The same turns and mirrors carry the whole set onto itself and the rows of a family onto each other. Which other rows belong to the same family as each row named below? List them in the order they appear above.
These 16 rows form 4 families of 4 rows each.
V: [  4  -3   6 -27  -3 -17 -14 -43]
H: [-19  20   1  28 -22  11 -27  -9]
L: [-22  22   2  18 -27 -39   3 -11]
A: [-27  15   6  12 -10 -25 -49  -8]
J: [-20   3  -7  -1  -8 -34 -36  15]
N: [-33  26  -3  18 -29 -23  -3 -20]
Y: [ 20   0   6   8 -11  15 -11 -15]
G: [  4  -2   9  -3   0   6 -47 -20]
U: [-10  14  -2  -6 -24 -10  16 -41]
D: [-16   0 -10 -21 -10 -47  -9  -4]
B: [  9 -13  -6 -31  -1 -20 -12 -10]
Z: [-27  13   3 -11 -13 -49 -17 -30]
K: [  4  -9  -4 -10   0  -6 -38   9]
R: [  5   7   2   4 -16  23  -8 -29]
T: [-10  16   6  33 -20  -5 -27   6]
P: [  7   6   3  -7 -19 -20  20 -31]

Which other rows belong to the same family as G? V, A, Z
Which other rows belong to the same family as L? Y, T, P
Which other rows belong to the same family as U? H, N, R

The same turns and mirrors carry the whole set onto itself and the rows of a family onto each other. Which other rows belong to the same family as each row named below? List them in the order they appear above.
These 20 rows form 4 families of 5 rows each.
roku: [  0 -15  -1 -15  13  15 -25   0  31  -5   8   7  -1  17  50 -14   7   1]
Gib: [ -9  -1   8  20  13  19  20  23 -23  18  19   2  15  17  28 -31 -20   9]
mut: [  3 -21   1   4  32  26  -9  11  -2  12   1 -32   0   0  52 -24  14   2]
gigop: [ -7  -7  29  14  41  -3  -6  19 -19  14  27 -19 -10 -27  -3 -14  21  -5]
nila: [ 11   8  10  19  23   7  23  25  -2  19  30   0  12 -29  -5 -13 -10   3]
Kot: [  4 -39  -6   6  17  16  19   5 -18  19 -21  -5 -17   0   6 -13 -19  14]
tosun: [  1   3   0  -6  10  -1  -1  29   7   8  26  26 -13  -8   4 -37 -12   3]
pulip: [-11 -42  13 -12  12  -3 -14 -17   7  -5 -16  13 -28  13   0   5   1   7]
Mim: [  7 -40   8  16  29  14   2  -5 -13  22   0   6  -4  -4   5  35  -9   3]
Bot: [ -6 -37  27   9  24   0  11 -24  -1   0 -19 -24 -10  -7 -13  18   7  11]
vel: [-12  -4  32  34  31  14   9   8 -27  18  30 -13  25   6  21   8   3   1]
Zub: [-17   8  14   2  -9   4  18   5  13  -9  11  14  13  28  15 -37 -19  16]
mupum: [  8 -11  17  10  27  18 -13 -11  29   2  19 -11  24  -1  40  27  16  -3]
senin: [ -6 -11  21  -3  19  10   1 -16  30 -16 -12 -45   6   0  28 -21  24  10]
leda: [-11   1  38   1  24 -16 -17   0  17  -7  33   8  -4 -16 -13   6  21  -5]
tanos: [-33   0  39  -4   2 -10 -12 -12  15 -22  14   9   2  31  10 -18  10   7]
zas: [ 15   0  -1   8   9  24  23  -3  37   0   1 -19  29  -3  33 -10  -8  12]
bupe: [-13   8  25 -10   6 -16   6   5  25 -15  12  -1 -12 -12 -18 -38   7   8]
kita: [-31  -5  53  18  26  -4  -6 -13  -9  -8  18 -24  11  12   8   0  24   2]
kitat: [  5 -26   0  -2  -2   6  21 -13  20   1 -17  16  -4   7  -8   5 -25  17]

Which other rows belong to the same family as zas? roku, mut, mupum, senin
Which other rows belong to the same family as tanos? Gib, vel, Zub, kita
Which other rows belong to the same family as tosun? gigop, nila, leda, bupe

The same turns and mirrors carry the whole set onto itself and the rows of a family onto each other. Which other rows belong to the same family as each row named below? List them in the order they appear above.
These 32 rows form 4 families of 8 rows each.
dega: [ 37 -12 -30 -23  44  10  21  10 -27  13  31  -2 -11  14 -36   5  25 -19
  13 -27 -19   5 -54   8]
Nasum: [ -3   2  -5 -10  33  17  19  15 -13  27  67 -12 -36   8 -10  -6  21   0
  12 -12  12 -40 -29  22]
Fopal: [ 14 -16 -15 -25  -3  -9   8 -20  -5  30  16 -18  -9   2  -4 -11   2 -41
 -17  30  11 -13 -30  66]
nede: [ -8  17  -1  -6  16 -37  -2 -28 -14  13  21 -33 -31   9   4  -2  10 -20
  12 -10 -16 -34 -25  39]
Guv: [ 44   8 -19   7  11  -7  42   8  17  38  19  10  11  23 -26  -5   6 -17
   7   5  -6  11 -60  35]
Nebar: [  0   8   9  -2  31 -33   4 -24 -12  17  19 -40 -33  -5  -6   3  14 -24
   8  -1  -1 -32 -13  47]
kaz: [  9 -13 -16 -25 -11 -19  12 -19   4  30   7 -13 -13  -1  -8  -8   2 -41
  -8  31   0  -7 -51  56]
Tibis: [ 30 -22 -38 -14  28 -13 -15   1 -15  13  33  11   7 -10 -24   7 -24 -36
 -17  -8   3  17 -43  43]
fedof: [ 43 -16 -13 -19  58  14  12   8 -36  13  39 -13 -16  14 -32   4  18 -12
  10 -23 -11   1 -60  20]
Luzev: [ 38 -16 -31 -28  41  17  15   7 -30  12  34   0  -8  13 -38   1  11 -14
   5 -26 -19   6 -57  13]
Geri: [ -1  -4   3  11  31 -18  -1  -9 -41  -3  43 -15  12  11 -16  15 -19  -7
  -3 -37  -1 -18 -35  46]
Bivig: [-13  28   3  -8  22 -40   2  -9 -18  13  22 -24 -27  -5  -8  -2   2 -18
   6  -9 -22 -44 -28  33]
pazab: [ 45 -11 -17   6  19  -1  32   7   4  35  44  -5  13  31 -28  -7  13 -36
   7  16   0  23 -49  34]
Difin: [ 42   0 -32 -24  41   9  18  16 -27   8  25   8  -1  18 -35  -3   7  -9
  14 -24 -22 -12 -64  18]
dop: [ -4   0   0 -10  37  13  15  18 -17  19  58   2 -30  -1 -17   4   6   8
  16 -18  11 -39 -30   8]
Fifam: [-11  22   6   2  19 -40   6 -19  -9  19  25 -31 -30   6   7   1  15 -23
  11  -6 -10 -35 -25  41]
rure: [ 28  -7 -30 -12  24 -24  -9   0 -14  10  27  21   3  -5 -17  13 -30 -35
 -17   8 -10  20 -48  45]
Togu: [  4  10 -10 -16  20   8  19  18 -14  21  49  13 -32  11 -13   8   7   8
  25 -24  11 -42 -39   8]
Napo: [ 34 -13 -28 -16  29 -10 -21 -10 -22  12  36  -1  11 -12 -16  14 -13 -31
 -13   0  11  24 -31  49]
Ved: [ -2  -7   0 -15  35  15  25  23 -15  22  49   3 -32  -4 -16   3  17   3
  14 -12  12 -42 -36   9]
marev: [ -9  -6   3   4  42 -14   0  -1 -44  -3  45  -9   7   9 -12  19 -14 -11
   1 -40   5 -18 -35  41]
kek: [  3  23  10  -8  35   9   7   4  16  50  27 -10 -12  11   4  -7  18 -22
  22  36  14  -4 -46  32]
ruro: [ 49   4 -17   5   6  -4  32   1   6  37  25  -2  10  26 -24  -1  17 -26
   4  24 -13  17 -55  36]
Lebe: [ -1  31  10  -9  30   2  25   8  22  32  21  17 -16  14  13  -6   7 -16
  25  20   2 -15 -48  25]
fep: [  2  23   2  -1  40   5  16  13  18  50  23   6  -9  15  16  -6  17 -16
  15  24  11 -16 -36  27]
nub: [ 24 -17 -30  -9  31 -10 -18  -7  -9  12  27  11   7  -8 -17   3 -33 -37
 -18  -8   2  17 -40  47]
Fof: [ -4  25  13   1  35   3  18   3  17  47  21  -1 -13  22  14  -7  11 -15
  19  26   6 -18 -36  29]
Mem: [ -2  -7 -14 -28 -16 -29  11 -13   1  42   7  -5 -14   9  -3  -6 -13 -30
  -7  25   4 -16 -44  48]
ruvus: [ -7  -4  -7   1  31 -17  13  -5 -41   6  35  -3   3  12 -22  21 -22  -9
 -11 -49  -6  -8 -41  43]
vana: [  5 -16 -13 -23 -16 -17   6 -24   5  24  14 -10 -20  -5 -10  -5  -9 -35
  -8  29   3 -11 -46  54]
mog: [-10 -14   1  -3  40 -14   8 -15 -40  -7  49 -20   7   9 -16  16  -6 -17
   4 -33   7  -5 -19  47]
Gura: [ 41   4 -16   8  12  -1  35   8   0  34  28   0  21  28 -22   6  23 -23
   9  21  -7  17 -57  34]

Which other rows belong to the same family as fedof? Nasum, Bivig, pazab, rure, kek, Mem, ruvus
Which other rows belong to the same family as Difin? Fopal, Guv, Nebar, Togu, Napo, Lebe, mog

The same turns and mirrors carry the whole set onto itself and the rows of a family onto each other. Which other rows belong to the same family as each row named below? List them in the order they appear above.
These 18 rows form 3 families of 6 rows each.
femu: [ 20 -25  -2 -22  -6  13  -6 -10   8   2 -20 -22  21  -9  -7  29 -24]
Zad: [  5  16  17   9  -4   4  -1  -7  -3  -8   8  27 -13  13 -22 -26  31]
mura: [ 29  20  13   4 -10  12   6 -15   8 -25  -9  23   1  19 -25   2  28]
ruris: [ 17  27  17  28 -30  19   6   3  25  -9   3  23   2   1   6 -11   3]
Lume: [ 35  11   1 -16   1   3   6 -12   0 -33 -23   2  10  23 -12  21  16]
duf: [-17   7   1   3   3  -9  -9  23 -10   5  10  -7  -3  -7  31 -29 -11]
gopi: [ -9  20  14  23 -16   6  -3  13   8   5  17  16  -7  -7  15 -34   0]
vubi: [-17 -28   7  -8   1   4 -18   0  -5  29  10 -11   1 -20  -8 -17 -16]
puz: [ -6  -3  -4 -24  26 -19  -9   7 -30 -10  -4 -10  -4  12   4 -14  12]
bavav: [ 15 -11  19  12 -27  28  -3 -18  26  14   1  14   6 -12 -29   1  -4]
gol: [ 18   0  -9 -30  19 -12  -1  -1 -19 -26 -21 -15   8  19   2  14   8]
lofa: [ 29 -15   9  -4 -23  26   0 -19  24   2 -16  -2  17  -7 -22  25 -13]
keb: [ -8 -17  18   9 -15  17 -12  -8  11  28  14  10  -3 -18 -23 -20  -5]
Nera: [  0   4 -10 -14   6 -11  -5  20 -10 -10 -10 -24  10  -1  38   0 -21]
vol: [ 35  23   6  10 -26  17  10   0  26 -24 -17   5  15   7  13  18  -8]
gugas: [-12   6   9  -5  14 -11  -9   3 -22  -1  11  11 -14   8  -9 -34  23]
nugal: [ -3 -32  -3 -24   6   1 -15  -1  -7  16  -8 -26  12 -15  -1   7 -24]
rupap: [ 26  11  -7 -10  -9   2   5  10   7 -25 -23 -17  20   6  29  23 -19]

Which other rows belong to the same family as rupap? ruris, duf, gopi, Nera, vol
Which other rows belong to the same family as bavav? femu, vubi, lofa, keb, nugal

The same turns and mirrors carry the whole set onto itself and the rows of a family onto each other. Which other rows belong to the same family as each row named below? List them in the order they appear above.
These 32 rows form 4 families of 8 rows each.
kap: [ -3  31 -21  -8  -8  -9  13  -4 -37   1   5 -15  10  20 -10]
fom: [ 10  30   5 -33  12 -20   1  18   8   7  -4  27  -6   5 -15]
zitav: [-16  19 -37  -6  14  18  -4   7   2   2  24  34  -7  -3  -5]
sif: [ 24   8  17  11 -26 -29   6  -2  -3  23 -29  -4   7   3  -3]
gupa: [ 20  30 -33  -6 -39   8  -1  29 -13   4 -17  14  -7  -1   4]
ses: [ 12  35  11 -27  11 -23   4  13  14   9  -5  25 -13   1  -9]
tonu: [ -1 -11 -27  44 -27   8   1 -17 -18  10   0   5   5  -2   5]
Rupi: [ 12 -12  -1  18  -7  -3 -10   5  27  16  -9  47 -11 -17   1]
Tukuv: [ 16 -12  -2  14 -12   4 -13  12  27  17 -10  40 -12 -20   8]
suz: [-10  33 -19  -5  -2 -10  16  -5 -34  10   9 -11  13  25  -6]
tal: [ 12  31  13 -31  11 -17   6  17  13  11  -9  22  -4   9  -8]
Veli: [ -1  41 -23  -2  -2 -17  12  -5 -33   8   8  -7  14  24  -8]
Fidob: [ 26  29 -32  -7 -35   1  -6  24 -14   0 -21  14  -3 -10   6]
tel: [-13  -3  13  19  28 -17  -3 -21  -3  17  17  17   7   9  -4]
dodi: [  2  -9 -31  40 -28   4  -8 -14 -25  16  12   6   2  -1   5]
lese: [ 25  29 -33  -4 -44   5  -5  24  -3   1 -14  15  -5   0   0]
nopav: [ 14 -15   3  16 -13   5 -20   7  26  10  -6  38 -13 -15   4]
natot: [ -2 -11 -31  35 -28  12  -4 -18 -24   9   3   9  12   1   8]
Lil: [ 23   5  21  18 -27 -32   7   0  -8  18 -19   0   4  12   4]
dul: [ 11  35  11 -25  12 -16   0  16  18   2  -9  26  -1  10  -9]
seg: [-15  12 -40  -1  11  17  -3   3  -6  -6  25  37  -7   0  -7]
kuv: [-11  20 -41  -4  12  20 -15   2   1   1  22  31  -3  -3  -8]
tek: [ 21  26 -30  -2 -39  10  -6  27 -12   0 -20  22  -5 -10  -2]
rakag: [ -7  31 -20 -11   0 -12  10  -8 -38   5   4  -9   4  26  -5]
fusiv: [ 15  -8   1  18 -17   2  -9   3  28  13  -6  43  -4 -25   4]
dag: [-21  19 -37  -5   7  12  -9   7  -2  -5  20  41  -6  -5  -3]
gat: [-13  -9  13  16  25 -15   5 -21   5  22  17  15   7   6  -1]
Suk: [-17  -6  12  14  18 -12   6 -28   4  19  19  20   2  12  -7]
topob: [ -6 -10 -33  39 -25  10  -2 -11 -21  15   8   8   5  -4  11]
falik: [-12  -6   8  12  23 -22   8 -26   2  17  16  10   4  12  -8]
zamir: [ 30   5  18  13 -24 -23   9 -11  -8  24 -22  -6   5   7   1]
Madan: [ 22   1  17  15 -28 -25   8   0 -10  25 -25  -5   8   8   7]

Which other rows belong to the same family as falik? kap, fom, sif, tonu, Rupi, seg, tek
Which other rows belong to the same family as tal? zitav, gupa, Tukuv, suz, gat, topob, Madan
Which other rows belong to the same family as Suk? ses, Fidob, natot, rakag, fusiv, dag, zamir
Which other rows belong to the same family as lese? Veli, tel, dodi, nopav, Lil, dul, kuv

